In the rows, 128 means zero.
A state moves one step at a time under one of 6 hidden systems, and each row is a state written as 22 numbers. Each run below is a few steps of one system.
path 1, Y:
[[137 127 115 136  66  71 153 113 173 125 139 118 176 159 119 112  97 152
  177 113 130  96]
 [133 117 118 181 157 112 197 133 116  80  88 101 179 110 127 153 131 129
  126 131 137 174]
 [ 77 124 142 148 152 132 120 114 138 139 102 106 124 212 169 140 181 146
  104  92 140 128]
 [160 144 144  91  91  70 107  79 108  81 141 146 131 156 119 129 147 191
  113 126 129 141]
 [164 136 164 100 148 130 193 127 129 163 167 138 186 100 134 159 137 136
  109 100 111 167]
 [112 121 119 156 167 108 144 117 134 156 138 167 185 201 160  94 110 121
  132 149 118  84]
 [122 142 137 100  87 119 144 142  62  58  87 115 179 145 153 134 109 133
  149 127 149 107]
 [ 92 150 144 126 152 124 161 170 111 103 154 158 109 129 178 182 171 120
   91 134 139 177]
 [ 78 122 117  73 130 113  96  72 142 145 147 199 136 150 141 129 149 125
  100  97 126  99]]
path 2, D:
[[133 141 179 143 154 144 155 134 129 154 122  95  96 158 148 153 187 144
   81 108 121 187]
 [129 145 129 148 156  75 128  88 128 147 157 182 111 210 138 114 158 155
  123 136 117  91]
 [201 156 153  84 126 103 153 138  82 125 181 159 167 106 123 145 111 152
  155 132 112 115]
 [112 131 119 160 173 135 205 180 137 136 144 133 174 110 159 173 124 100
  143 119 134 145]
 [ 61 128 136  91 133 146 116 136 100 112 113 166 171 180 191 124 130 108
   93 130 138 110]
 [131 165 160 104  77 116 127 169  99  94 149 153  65 123 149 137 130 120
  101 179 130 156]
 [ 94 149 102 124 121  98 177 106 153 136 140 181  75  93 102 168 160  95
  136 100 135 125]
 [103 132 106  96  64  99 128 132 155 117 142 138 177 142 136 132  96 128
  184  98 149  76]
 [125 127 139 129  75 126 166 148 108  64  72  78 166  91 126 140 106 124
  125 134 143 170]]
path 3, P (9 x 22):
[[166 112 130 103 128 127  85 148  89  62 132  99 199 103 138 125 100 177
  136 141 134 149]
 [106 108 152 144 158 189 123 155 159 166 120  90 114 108 145 127 146 106
   70 128 118 187]
 [122 134 133 154 116 110 121  74 133 166 107 155  88 188 106  67 123 109
  120 161 107  78]
 [185 161 142  74 103 113 112 140  80 107 169 151  96  84 103 149 128 150
  163 130 124 111]
 [108 108  86 151 204 152 130 173 159 147 165 130 158  90 142 166 133 118
  158  97 138 126]
 [ 93  95 129 121 110 149  95 108 130 124  83 106 199 175 153  76  94 126
  116 129 131 101]
 [169 142 171 127  83 134 113 153 114 115 134 106  79 103 122 106 114 135
   86 190 116 183]
 [102 135 103 148 167 141 143 107 147 175 132 168  49  99  97 139 158  80
  129 114 118 109]
 [134 132 106 110  95  97 104 117 130 130 148 137 160 159 119 120 105 151
  200 101 140  51]]
path 4, D:
[[ 84 112 115 151 116 144 121  92 178 146  88 117  64 103  97 120 151  94
   87 121 127 163]
 [133 120 119 118  80 115  74  80 156 158 119 124  94 157  93  82 120 140
  156 115 126  73]
 [198 117 118 151 120 120 126 119 115 104 108  77 134  74  67 119 101 150
  172 132 124 130]
 [118  91 114 157 189 170 120 126 158 158 100  64 159 120 120 140 151 137
  138  69 134 140]
 [131  97 133 150 155 137  58 111 127 123 114 107 155 193 150  74 124 167
   93 161 124 131]
 [201 136 173 124 155 141 115 111 102 153 149 128  88 104  99 109 143 147
   82 161  94 166]
 [149 131 110 168 198 128 142 126 156 200 174 157 111 135 111 126 136 112
  154 125 106  92]
 [147 113 111 105 168 146 100 137  88 123 147 164 203 119 135 101  79 123
  152 147 121  76]
 [131 122 142 125 150 188 121 203 111 125 138 111 141  70 156 135 102  95
  105 164 124 167]]
path 5, E, 9 rows:
[[181 149 132 126  86  90 148  97 128 161 147 158 105 116  77  92  92 117
  162 154 102  82]
 [145 137 127 150 130 138 201 172 129 138 123  86 161  99 121 173 122 114
  189  89 137 121]
 [ 69  93 100 137 147 150  88 124 125  85  75  92 175 154 155 131 137 140
  127  94 157 123]
 [140 125 147 100 107 136  46 130 105  89 139 122  83 120 133 110 139 162
   80 165 130 168]
 [137 145 143 144 145 107 167 114 167 178 171 169  69 117 116 135 159 112
   88 144 102 168]
 [130 130 121 134 119 108 161  90 152 192 132 149 154 167 108 102 110 111
  174 103 114  56]
 [178 129 130 138 123 136 139 167  84  89 109  73 186 109 116 131  92 147
  186 130 136 111]
 [ 89 110 132 127 176 172 119 157 111  97 102  94 145 107 161 169 162 130
   91 101 148 181]
 [ 89 118 126 116 131 128  54 107 139 130 141 171  88 176 152  89 146 133
   74 160 126 127]]
path 6, Q:
[[109 155  97 147 101  79 123 117 100  77 116 150  63 147 108 139 145 130
  171 136 151  87]
 [119 131  93 115 148 101 152 137 147 105 163 137 146  88 122 201 156 154
  169  65 150 137]
 [109  94 118 148 103 103 144 125 208 141 135  97 199 155 145 119 112 153
  117 106 131 158]
 [129 128 170  96  47 131 148  92 110 107  66  96 146 125 115 100 110 123
   95 129 124 152]
 [139 167 165 161 120 125 186 137  92 132  95 101  54 149 117 151 172 115
  128 127 128 137]
 [137 136 111 149 186  92 127  77 106 126 129 147 127 179 116 146 176 168
  154  94 134  92]
 [174 124 137 100 133 107 118 152 120 101 174 117 212 135 151 148 117 190
  147 114 130 141]
 [129 111 159 138 139 136 164 129 133 124 118 129 187 122 156 113 110 120
   56 165 109 195]
 [ 99 154 174 108 101 140 144 116  87 147  94 155 105 192 158  95 133  91
   89 157 119 103]]
path 7, P:
[[ 91 116 140  81  67 151 112 154 185 171 155 122 167 132 161 123 102 116
  132  93 134 119]
 [155 111 108 180 121 108 147 124 132  98 106 132 143  92  97  85  77 108
  119 203 113 146]
 [100 142 151  98  84 176 138 138 113 149  87  97  71  96 111 147 145  84
  140  88 137 117]
 [129 126  77 199 138  82 104 140 155 103 144 117  89 156 112 121 127 151
  179 147 143 102]
 [115 107 119  63 118 147  75  86 115  99 111 121 151  84 109 144 148 158
  116  72 142 145]
 [159 107 138 179 132 120 139 145 203 179 161  77 141 143 122 113 123 153
  126 133 112 168]
 [150 120 144 128 157 149 139  55  70 132  60 130 133 123  84  95 132 111
  107 130 107 106]
 [174 165 167 126 116 138 123 181 110 163 164  91  79 163 138 150 149 149
  168 117 127 109]
 [117 112  84 140 230 129  89 113  97  99 137 174 139 121 132 135 149 140
  121 138 130 112]]
path 8, Q (9 x 22):
[[147 114 105  91 167 122  72 122 146 156 202 181 161 115 131 122 116 149
  139 121 115  96]
 [149 110 125 126 113 149 125 178 149 137 160 130 181  75 136 101  64 105
  129 174 115 144]
 [ 75 109 128 132 127 191 125 134 127 148  76 127 111 102 133  97 105  54
   97 151 125 122]
 [ 95 141 109 131 108 148  70 148 114 123 117 123  32 144 122 120 143 112
  160 132 146  83]
 [135 122  77 126 152 110  90 124 157 112 169 146  81  69  89 162 149 150
  161 104 139 131]
 [132  96 115 122 121 137 125 134 215 188 172 110 170  98 120 129 109 133
  145  88 119 137]
 [143 100 137 137  77 151 119 105 153 144  80  78 151 109  96  68  80 114
  120 145 116 134]
 [142 140 165 131 121 183 128 132  85 141  69  75  66 106  99 128 149 100
  128 117 125 125]
 [150 131 114 171 192 131  89 113 125 152 136 108  59 158 105 134 179 157
  146 112 126 109]]
path 9, E (9 x 22):
[[127 140 128  98 113  92 205 101 129 132 146 197 177  97 120 143 108  98
  122 124 115 125]
 [ 94 146 145 106  62 125 182 159 111 111 101 122 177 158 164 134  96  96
  156 123 144  96]
 [102 140 121 124 106 118 146 127  65  36  67 126 119 111 129 149 137 117
  126 142 152 140]
 [ 80 157 138  89  94 109 119 136 125  91 146 156  72 139 157 175 181 141
  108 102 151 149]
 [118 140 115 137  86  43 153  81 165 104 150 175 119 159 118 123 137 151
  113 144 128 139]
 [161 152 168  87  50  96 189  96 132 140 126 121 157 128 110 135 121 138
  140  96 120 126]
 [121 141 155 164 110 110 202 131 102 100  72  84 161 182 146 142 141 137
  133 120 139 140]
 [118 137 149  95 144 129 107  86  57  83  85 121 129 167 139 143 176 160
  111  98 141 121]
 [146 155 156 116 138  84 117 139 106 102 185 160 113 176 164 149 164 181
  101 148 127 154]]
path 10, Y:
[[130 130 131  77  45  86 131  86 167 125 150 166 132 101 100 116 104 132
  116 122 121 134]
 [133 129 122 162 125 113 224 130 165 160 126 138 154  93 106 144 106  85
  148 121 114 136]
 [ 80 113  84 195 160 114 142 120 142 121  84 115 139 183 131 122 137 117
  170 113 149  81]
 [117 125 118 132  99 108  97 134 113  48  99  75 128 140 130 157 156 181
  141 101 163 155]
 [134 119 154 121 148 126 128 110 161 137 154 123 119 117 132 154 178 163
   61 111 121 212]
 [151 121 152 114 121 107 133  60 158 195 142 152 156 175 111  86 126 142
  105 115 100 107]
 [190 145 146 143 108  95 192 134  93 119 123 113 181 141 114 120  90 137
  174 147 119 102]
 [117 130 125 165 208 152 159 175  76 104 111 119 161 152 168 160 148 121
  133 132 138 127]
 [ 84 128 137  88 134 137  56 133  99  96 132 141 128 187 179 130 156 156
  100 118 149 118]]
path 11, R:
[[ 98 114 103 189 148 139 137 179 134 119 110 123 156 156 159  97  83  92
  146 184 132 104]
 [ 90 115  90  85 117 153  67 143 103  71 115 147 107  61 123 139 122 110
  128 129 148 126]
 [ 96 116 112 179 106 117 121 166 213 147 158 112  79 132 139 123 128 121
  110 154 129 169]
 [119 100  77 131 134 111 104  56 155 135 115 169 126  91  76  93 108 108
  136 130 119  94]
 [165 113 123 145  85 134  97 163 172 138 137  49 133 114 104 120 105 159
  176 106 135 128]
 [123  94  97 184 192 139 144  86 126 105  70  99 143 100  97 129 149 126
  115 119 131 153]
 [114 116 136 107 127 149  39 113 135 141 123  88  96 177 139 116 163 170
  127  88 139 110]
 [194 130 151 167 153 107 122 101 112 122 132 123 101 130 100  98 135 160
   88 186 101 172]
 [156 122 149  91 178 180  99 114 127 207 160 135 133 106 118 131 146 127
  127  83 104 108]]
path 12, R:
[[140 142 140 143 176 172  89 184  53 101 118 114 104 148 157 123 134 124
  135 168 135 111]
 [112 132 120 119 186 151  84 174 108 117 179 178  99 111 165 144 138 119
   91 166 128 150]
 [110 114 120 115 132 139  91 154 165 167 182 183 135 123 158  90  89  99
   97 179 113 123]
 [131 116 114 118  94 158 126 153 142 143 128 143 140  63 108  91  61  73
  142 170 116 111]
 [ 93 117  89 165 122 163 131 179 152 129 105  94 107  79 118 137 108  78
  176 123 146 110]
 [ 72 105  59 178 144 113  86 135 152  81 107 121  97 128 122 128 134 125
  155 137 156 111]
 [118 101  81 132 113  97  52 107 185  92 151 123 102 102 108 122 135 169
  113 130 140 161]
 [148  92 119 150 120 121 112  77 205 168 134 108 133 104  85  96 121 146
   99 121 106 169]
 [161 103 134 141 129 152 109  79 134 173  79  69 134 128  78  86 119 131
  149  98 115 100]]

Which system made each run below?
path 13:
[[ 75 138 112 152  89  74 136 137 182 106 157 159  83 165 154 142 149 129
  104 147 144 152]
 [107 142 114  85  66  74 169  78 149 116 134 178 138 113 106 143 125 119
  144  95 131 111]]
 -> Q
path 14, 2 rows:
[[132  87 106 149 152 147  90  95 115  86  81 110 146  81 100  94 112 131
   88 162 124 166]
 [116 148 179  80 112 185 106 162 121 186 146 112  75 136 154 143 159 109
  108  97 125 131]]
 -> Q
path 15, 2 rows:
[[138 123 136 101 129 149  81 103 134 162 124  81 122 153 113 141 164 166
  163  50 136  97]
 [197 120 124 158 133  88 108 143 147 106 178 118 144 112 114 115 109 184
  124 174 117 169]]
 -> Y
path 16 (2 x 22):
[[148 160 175 107  56 130 143 194 107 107 136  81 114 136 154 146 119 140
  145 135 139 147]
 [ 92 143 113 152 179 111 202 110 118 122 116 182 114 112 124 167 161  86
  105 125 128 145]]
 -> R
path 17 (2 x 22):
[[113 149 138 109  41  90 174 158 164 127 147 117 150 151 149 147 107 128
  168 105 142 114]
 [101 119  91 172 177  93 183 100 118  80 105 167 150 103 121 150 138 111
  108 143 130 159]]
 -> Y
path 18:
[[140 121  99 120 159  98  68 111  97  89 142 143 162 178 136 119 135 181
  162 122 141  80]
 [175 126 154  90 134 125 122 154 122 106 180 135 173  80 142 150 120 164
   98 141 120 189]]
 -> E
path 19, 2 rows:
[[101 100 116 139 106 149 144 102 161 120  65  67 140  83  98 144 137 117
  129  71 144 156]
 [127 129 124 197 120  89 132 115 187 142 132  97  69 174 115 125 159 153
  120 136 128 159]]
 -> Y
path 20, 2 rows:
[[ 79 124 144 121  99 151 197 148 130 113  83 117 175 105 154 145 111  80
  102 118 137 160]
 [ 64 139 130 158  88 111 133 116 128 107  74 116  81 199 146 118 151 113
  116 133 148 112]]
 -> Q
path 21, 2 rows:
[[137 121 112 118 131 143 110 128 121 152 147 186 127  93 112  78  72  79
  128 183 106  90]
 [127 141 115 131 123 161 161 193 121 147 140 135 113  60 121 149  95  67
  176 135 133 105]]
 -> E
path 22 (2 x 22):
[[176 174 144 107 126 101 142 116  75 125 155 174  56 110  94 144 149 131
  146 145 115 108]
 [154 139 126 134 170 110 160 171 147 164 205 149 170 139 151 159 128 142
  163 110 123 114]]
 -> R
path 23 (2 x 22):
[[106  95 105 153 172 185  98 116 137 177  89  98 143 132 113  95 116  98
  149 104 128  79]
 [150 132 130 156  78 117  84 170 119  84 120  75  87 141 121 106 109 153
  156 170 144 129]]
 -> Y
path 24:
[[144 158 177 103 145 129 148 138 116 152 160 124  98 153 149 177 191 156
  108  91 125 159]
 [124 119 113 157 164  76 143  78 140 133 141 170 172 201 137 103 135 153
  114 139 117 107]]
 -> E
path 25, 2 rows:
[[172 136 166 159  91 130 113 155  96 107 107  87 100 155 127  85 105 138
  114 200 120 148]
 [109 143 123 116 160 157 105 119 108 142 130 156  31  89 109 154 175 100
  107 122 129 127]]
 -> P
path 26 (2 x 22):
[[184 133 135 118 181 106 134  81  96 155 150 157 177 157 112 117 132 158
  145 113 105  87]
 [177 126 150 130 161 145 137 183  85 113 147 111 210 129 160 124  92 144
  136 160 121 135]]
 -> Q
path 27:
[[149 134 163 126 169 123 108 115 141 180 180 147 134 195 154 117 161 165
   88 133 104 142]
 [184 133 169  85 141 144 128 103  74 154 141 165 173 123 123  88  99 127
  103 161  94 113]]
 -> R
path 28:
[[127 123 116 118 145  97 105 123 189 172 214 190 123 133 140 123 131 142
  100 140 111 140]
 [148 122 122  99  85 122 145 121 142 154 147 170 174  97 110  89  63  94
  140 157 108  98]]
 -> Q
path 29:
[[120 104  84  76 135 134  62 131 128  95 162 152 172  79 127 140 104 150
  154 103 144 102]
 [117 113 134 130  92 136 125 184 177 116 161 116 142  88 158 123  92 117
   89 167 128 195]]
 -> E
path 30 (2 x 22):
[[163 117 173 127 105 133 178 113 127 132  96  71 195 127 123 128 123 150
  106 109 119 174]
 [109 139 170 115 136 159 161  88  81 145  58 107 114 163 126 139 171 107
  112  82 129 110]]
 -> R
path 31, 2 rows:
[[138 126 145 135 115 124  53 144 119  92 135  97  85 168 147 112 152 180
   93 160 137 165]
 [166 133 134 138 150  93 142  72 154 153 156 155  82 103  85 134 167 148
   93 129 105 171]]
 -> D
path 32:
[[130 104 131 123 121 170  70 146 190 201 159  95 128 133 128  98 111 129
  139 108 120 108]
 [151 101 108 174 150 129 116  92 109 107  82 129 142 109  88  70  91 114
  114 187 112 123]]
 -> D
path 33 (2 x 22):
[[147 124 126 190 187 122 181 142  89 107  96 112 185 158 139 122 119 126
  136 159 123 126]
 [ 98 136 152 117 149 153 101 146  73 101  97 100 139 197 177 140 164 150
  119 107 152 113]]
 -> Y
path 34:
[[136 130 132 143 125 123 136 218 162 125 191 113 159 128 173 155 109 145
  146 145 136 158]
 [ 66  99  99 117 152 140 142  92 128 107  92 179 177  97 134 116 109  84
   89 137 131 134]]
 -> R
path 35 (2 x 22):
[[169 103 143 167 144 148 121 154 166 182 148  96 171 141 131  78  83 126
  124 164 103 133]
 [146 116 142 140 195 179 127 104  71 156  86 135 138 120 112  90 121  95
   98 158 102 113]]
 -> D
path 36 (2 x 22):
[[140 173 147  72  89  83 149 122  81  88 160 180 110 132 134 165 146 141
  133 123 135 118]
 [115 131 111  95 173 120 164 139 142 144 185 189 174  91 144 177 135 112
  136  94 124 126]]
 -> Y
